In the rows, zero is written as 128.
Named turns come first, each shown by rows before and after it. Which turns, in which order, take the first row of each pair that follows to the second? Write the first one first, as in the answered first pair.
turn mamal:
[128 161 119 126 135 109 163 144 133 149 153 118 102  76 123  77 119 154
 132 145 141 133 146 162  75 144 118 137 161 133 124  78 113  93 113 100]  ->  [142 141 148 122 108 111 170 117 125 136 146 134 111 135  51  93 127 126
 166 129 152 148 116 133 105 117 126 121 118 163 110  72 105  86 108 121]
[106 101 163 118 119 132 116  74 136 135 138  91 123 139 118 175 121 124
 138 139  99 168 137 130 115 141 129 115 111 124 101 166 135 160 141 141]  ->  [ 95 110 148 121 136 127 119  88 141 143 139  95 118 110 152 152 115 150
 126 144  92 154 161 143  89 159 127 118 139 109 118 164 142 160 138 128]
[133  88 119  89  66 128 113 131 105 150 129 113 104 125 120 140 108 136
 195 156 144 174 114  89 125 126 122 180 107 131 103 140 128  97 166 122]  ->  [122  99 104  90  82 127 111 148 110 157 132 102  99  92 161 131 105 154
 176 165 138 165 131 102 107 142 119 187 132 112 111 141 132 100 169 108]
[140 143 138  95 143 100 152 156 139 142 134 119 121 132 105 106 114 107
 174 152 170 145 145 125 139  95 160 101 107 120 147  96 129 141 148 120]  ->  [148 146 134  92 141 113 138 159 141 142 142  96 121 124 124 134 121  95
 158 157 170 156 130 131 156  92 155 112 101 113 129 106 120 148 157 117]
turn Legel:
[ 93 150 137 107  90  91 132 126 136 123 153 156 111 121 105 101 167 122
 200 141 107 112  89 174  87 110  98 143 124 140 119 124 121 121 145 130]  ->  [ 93 151 135 105  91  91 133 125 137 125 152 157 110 121 107  99 164 125
 201 141 105 115  92 174  83 111  98 143 126 140 120 127 121 122 145 129]
[ 97 115 138 124  92 126  92 156  96 109 115 150 157 167  80 147 113 136
 168 143 141 131 146 100 132 123 138 130 124 157 134 118 139 146 114 152]  ->  [ 95 116 134 122  95 123  98 153  97 113 117 155 155 162  88 140 105 146
 172 147 140 136 159 100 122 128 138 129 128 149 139 121 146 148 112 151]
[159 108 118 132 130 165  32 137 120  97 147 117 179 145 134 195  97 154
  66 123 137 146 107 113 162 141 133 117 153 144  82  95 109 172  98 115]  ->  [149 113 113 132 133 158  28 148 114  97 147 123 185 134 140 183  92 165
  69 125 131 141 122 114 146 150 140 118 167 135  91  93 117 173  92 113]
turn Vok:
[105 128 121 130 100 128 154  90 114 154 115 178 126 156  92  95  82 145
 203 148 110 157 171 100  89 127 117 104 112 156 173 118 136 125  89 132]  ->  [116 124 142 130  71 140 151  91 108 155 126 149 125 157  62 125 112 108
 211 149 113 159 123 109 117  98 107 110  87 176 146 109 113 112 111 134]
[124 102 126 134 143 121 152 120 100 142 133 147 153 133 129 156 121 153
 119 137 156 124 191  92 141 164 136 157 126  92 107 187 179 132 134 131]  ->  [133 101 150 133 111 134 149 124  94 144 146 114 151 128  99 187 154 116
 130 139 154 125 140 106 167 134 127 165 100 111  80 176 152 120 155 132]
[191 126 132 109 137 110 180 122 157 151 149 106  90 110 143 137 160 119
 105 133 142 101 114 175 145 119  58 140 117 146 116 136 122 124 158  99]  ->  [178 129 115 112 160  99 180 126 160 152 143 126  93 102 172 111 137 151
  99 135 137 100 155 171 117 143  66 137 141 126 137 141 140 132 141  94]
[101 105 121 146 138 145 128 131 154 116 109 102 137 155 165 152 115 129
 102 112 127  98  92 160 154 128 106 177  97 147 139  97 130 127 115 107]  ->  [ 87 117 115 145 135 139 128 144 149 123 117  98 138 128 183 139 113 142
 109 121 117  94 105 171 129 131 109 184 113 133 145  96 130 126 118 100]
turn zan:
[134 101 104 129 136 152 170 106 156 132 164 144  83 164 125  94 121 146
 149 144 117 183 123 123 107 141 105 130  98 122 110 114 129 153 133 136]  ->  [141 101 107 130 136 156 175 107 164 136 163 135  74 158 128  97 133 136
 138 144 118 172 110 134 117 137  94 131  96 129 107 111 121 146 144 133]
[123 113 148 111 138 109 138 130 157 164 139 145 132 104  70  88 181 113
 153 112 116 108 147 148  77 120 146 111 143 130 146 118 127 111 144 146]  ->  [129 114 147 114 147 112 139 134 166 165 135 138 126  98  79  91 190 109
 134 111 121  96 138 158  88 120 138 114 147 135 144 117 124 108 150 143]
[131 120 133 124 116 139 130 127 120 111 129 134 153 161  93 143 135 116
 136 102 148 105  99  93 148 126 149 136  94 135 125 131 124 136 117 132]  ->  [134 120 134 126 117 141 131 128 122 112 127 130 148 158  95 144 140 112
 129 101 148 100  93 100 152 128 144 136  92 139 122 130 120 131 121 131]

Each pair is two turns apart.
[123  96 123 145 160 147 108  87 167 130  91 162 171 184 113 157 129 143
 136 116 124 147 112  88 130 131 151  89 112 149 113 116 141 125  97 180]  ->  [109 117  93 148 187 145 100 114 176 145  97 142 162 122 190 143 122 173
 102 132 112 131 144 117 100 159 141 107 155 115 124 121 147 131 105 158]  mamal, mamal
[111 141 117 105  98 109 147 100 122 150 152 141 136 117 139 127  88 160
 193 156 106 189 167 126  71 122 137 126 112 104 128 153 125 127 117 124]  ->  [145 125 139 105  85 127 151  77 134 145 145 116 123 153 108 167 118 109
 174 144 121 189 108 130 134  95 118 122  72 140 100 152 102 116 140 132]  Legel, Legel
[105 133 134 143  93 150 132 164 130 145 156  94 135  66 128 126 158 107
 103 161 113 114  83 166 172 136 122 139 138 102 111 109 121 128 156 121]  ->  [ 90 125 131 158 118 127 146 165 129 129 128 159 143 100  97  58 132 146
 116 142 120  82 125 141 140 163 141 111 166 110 159  92 151 122 120 134]  zan, mamal
[119 111 112 141 150 117 139 105 139 144 116 132 114 136 147 148 120 117
 132 161  91 188 149 116 122 131 124 152  99 116 122 141 129 129 114 114]  ->  [128 107 127 153 141 129 126 119 135 131 112 117 119 146 119 165 147  89
 116 150 100 166 111 120 156 118 122 156  90 138 108 128 114 121 122 120]  Legel, Legel
[ 81 147 119  87  79 155 136 128  93 153 124 118 140  99 134 139 122 113
 182 143 101 164 133 124 123  86 167 107 134 136 125 150 108 127 143 120]  ->  [ 97 132 117  82  93 149 161  90 110 152 106 145 130 137 126 127 108 116
 182 135 111 171 145 109 134  90 160  87 118 152 138 155 119 126 136 123]  Vok, zan
[149 121 141 115  87 128 149  99 136 135 142 130 111 148  83 147 133  96
 171 126 152 165 105 116 133  85 111 133 101 153 103 146 117 112 146 143]  ->  [118 140 109 124 126 107 165 131 145 151 137 147 100  84 149  84 115 154
 153 139 139 127 164 143  70 127 108 133 163 120 145 139 139 109 137 120]  mamal, mamal
[150 137 112 160 145 136  81 150 113 108 116  85 131 144 164 190 144 114
  54 117 145 118  91 125 178 148 138 138 118 127 105 128 118 154 142 129]  ->  [130 147 105 167 148 129  69 178 102 105 121  93 142 123 171 171 138 132
  56 120 137 104 107 126 152 158 150 142 145 113 118 120 123 156 133 129]  Legel, Vok
[162  92 156 115 123 161 120  93 130 121 115 109 128 179  92 171 157  91
  99 100 159 122  56 134 207 105 121 140  90 171 106 130 105 117 158 145]  ->  [101 134 111  92 123 130 142 129 120 170 157 105 117  41 198 110 120 174
 145 153 110 143 153 174  66 140 119 162 159  91 139 140 125 122 159 103]  Vok, Legel
[ 95 146 144 123  96 119 116 165 108 125 159 133 155  81 118 113 119 139
 179 137 128 122 130 144  83 106 149 142 149 111 123 103 142 129 119 129]  ->  [147 120 131 121 130 142  90 116 131 104 133 127 156 163 135 176 104 109
 116 115 158 155 115 108 172 116 145 136 109 126  99 140 147 162 110 147]  Vok, mamal
[135 115 113 145 134 158  81 146 116 119 108 145 125 150 198 146 124 130
  91 137 128 123 142  97 135 182 129 125 100 100 115 175 161 184 101  82]  ->  [132 115 142 130  75 165  85 139  95 125 133 124 132 151 141 174 143  98
 151 146 120 152 104  97 137 136 132 131  62 111  84 169 139 174 115  90]  zan, Vok
[154 148 119 136 131  95 142 156 105 110 110 128  93 138 135 106 156 139
  73 134 139  60 111 127 127 140 148 163 156 132 172  95 109 109  92 169]  ->  [151 153 123 136 123  97 142 164 101 112 116 119  93 127 134 108 163 136
  78 138 136  59 102 134 123 134 149 166 155 131 167  92 104 106  98 167]  Vok, Vok
[ 54 117 133 130 114  90 151 150  96 114 135 138 169 134  72  90 106 111
 177 102 125  88 153 138  69 114 140 153 148  90 139 114 184 155 136 173]  ->  [ 78 105 124 101 118  89 188  88 120 134 136 142 142 154  98 101  83 111
 190 111 126 138 171 135  71 110 117 142 112  89 133 144 190 162 144 166]  Legel, Legel
[125 123 119 144 134 141 106 163  93  98 110 134 131 134 117 118 132 156
 116 126 148  95 143 112 136 140 149 122 144 139 128 114 117 141 114 134]  ->  [118 128 126 140 117 144 102 172  85 101 122 118 134 118 113 130 142 146
 128 135 142 100 131 123 131 130 147 131 141 136 116 112 108 140 124 131]  mamal, Vok
[135 136 139 100 131 114 112 146 143  74 117  95 141  99 129 126  88 137
 154 150 127 156 166 130 117 108 151 111 131 115  98 145 151 128 124 144]  ->  [142 131 143  95 130 114 121 129 147  76 113 101 134 111 120 125  87 132
 161 149 130 164 165 125 121 104 147 103 119 125  97 147 151 124 125 144]  mamal, Legel
[107 157 105 129 112 125 158 125 120 142 146 100 117  89 186 135 134 146
 162 160 117 171 175 145 106 137 122 152 136  77 126 144 134 163 152  98]  ->  [142 132 105 124 133 130 170  71 144 134 119 117 104 156 178 149 119 132
 140 142 137 188 174 120 153 140 114 132 103  99 125 161 146 171 148 110]  Legel, Vok
[127 146 111  97 137 106 146 139 150 149 133 140 127 102 188  89  91 161
 148 132 111 133 178 149  65 139 132 124 141 111 143 124 121 119 127 101]  ->  [131 134 150  93  86 107 155 126 131 142 141 146 134 140  96 100 111 125
 205 124 114 147 132 134  81  94 141 114  97 145 124 107 104 102 132 119]  mamal, Vok
[136 134 137  97 158 139 147 120 131 146 159 128 111 117 147 119 115 149
 133 154 121 118 144 177 112 177 118 145  98 121 135 145 139 134 142 116]  ->  [153 122 139 100 169 146 143 102 139 134 142 133 112 156 134 132 115 135
 115 142 134 118 132 162 146 178 118 137  82 136 130 149 142 139 137 126]  Vok, zan
[139 119 131 126 138 131 131 133 141 118 117 141 132 145 134 129 121 123
 123 107 126 130 133 123 145 120 130 115 120 131 120 127 117 119 128 121]  ->  [136 122 124 126 144 128 131 139 143 120 117 141 129 134 148 123 120 131
 115 109 124 125 141 127 136 128 128 117 130 125 125 127 122 118 128 118]  mamal, mamal
[114  97 123 142 155 142  96 152 134 138 136  82 104 159 115 154 116 130
  73 123 138 139 118 149 108 127 125 126 130 122 125 113 139 129 140 137]  ->  [111  90 132 144 150 131 110 144 134 135 128 109 106 181  80 129 112 134
  94 113 143 131 124 138  99 125 132 111 126 136 138 100 146 120 129 145]  mamal, mamal
[131 122 119 116 161  97 172 148 145 104  85 181 118 143 136  85 140 181
  96  76 139  72 149 129 124 152 122 125 149 138 162 104 161 105 117 102]  ->  [155 105 146  98 111 120 146 116 125  92 105 155 140 200  79 164 147 125
 132  73 146 139  97  93 180 107 135 133  82 155 105 125 141 124 122 127]  zan, mamal
[ 87 166 136 137 119 138 155 158 111 143 146 121 109 122 175  97 101  91
  90  96 100 142 125 176 147 161 148 119 131 133 110 112 133 116 127  98]  ->  [ 91 156 153 138 108 132 169 143 109 137 136 149 110 160 126  78 101  84
 113  83 107 136 119 161 152 150 152 101 117 157 118 100 135 104 119 109]  mamal, Vok
[155 130 142 104 142 142 131  86 133 116 109 103 120 181 114 111 106 138
 127 122 136 159 135 113 146 105 109  79 102 124 105 168 194  96 159 116]  ->  [161 129 142 111 152 147 131  90 140 116 105  98 114 175 124 113 116 134
 106 121 139 147 126 123 158 107 102  81 106 128 104 166 191  91 168 112]  zan, zan
[112 140 118 107 110 128 113 159 117 112 166  72 139  62 104 118 191 115
 158 145 143 116 105 142 113 112 109 133 117 150 137 102  90  89 151 136]  ->  [101 138 120 107 109 116 123 157 112 109 162  99 144  73  83  91 177 132
 184 141 140 113 123 131  91 116 119 121 123 151 154  96 100  85 138 142]  Legel, mamal
[122 109  97 128 134 125 119  83 119 112 122 147 166 163 136 138 112 154
 157 110 148 172 158  92 113 122 141 112 115 122 155 161 153 149  96 143]  ->  [106 137  96 127 112 136 108 131 112 137 155  83 155  68 181 157 148 144
 146 136 126 153 129 146  96 109 121 147 136 100 132 151 123 137 134 117]  Vok, mamal
[ 97 142 119 177 125 138  89 215  99 112 127 116 151  70 137 105 145 147
  99 123 133  69 128 139 115 143 156 154 188 113 145 104 117 129 120 129]  ->  [162  96 128 162 145 148 116 111 134  99  90 148 133 202  98 142 123 109
  82  94 170 117 113  86 203 132 143 117 110 160 133 137 128 142 110 155]  Legel, Vok
[107 171 115 149 141  96 128 173 105 139 128  90 145 123 149 171 133 134
 140 102 116 106 123 148 106 143 159 139 107 131 100 100 136 115 151 118]  ->  [115 156 110 143 155  89 136 141 109 130 113 126 151 176 133 160 103 147
 154  91 126 129 150 111 106 153 171 122  94 135 113 112 155 125 126 131]  Vok, zan
[132 112 118 127 135 128 146  95 132 133 148 134 105 122 163 124 101 133
 129 146 130 145 157 125 122 132 127 131 126 126 132 149 149 132 138 114]  ->  [135 112 126 123 128 130 154  92 134 137 153 130  98 122 155 126 109 125
 136 149 128 147 148 131 125 124 120 131 118 132 128 147 145 126 146 112]  zan, zan
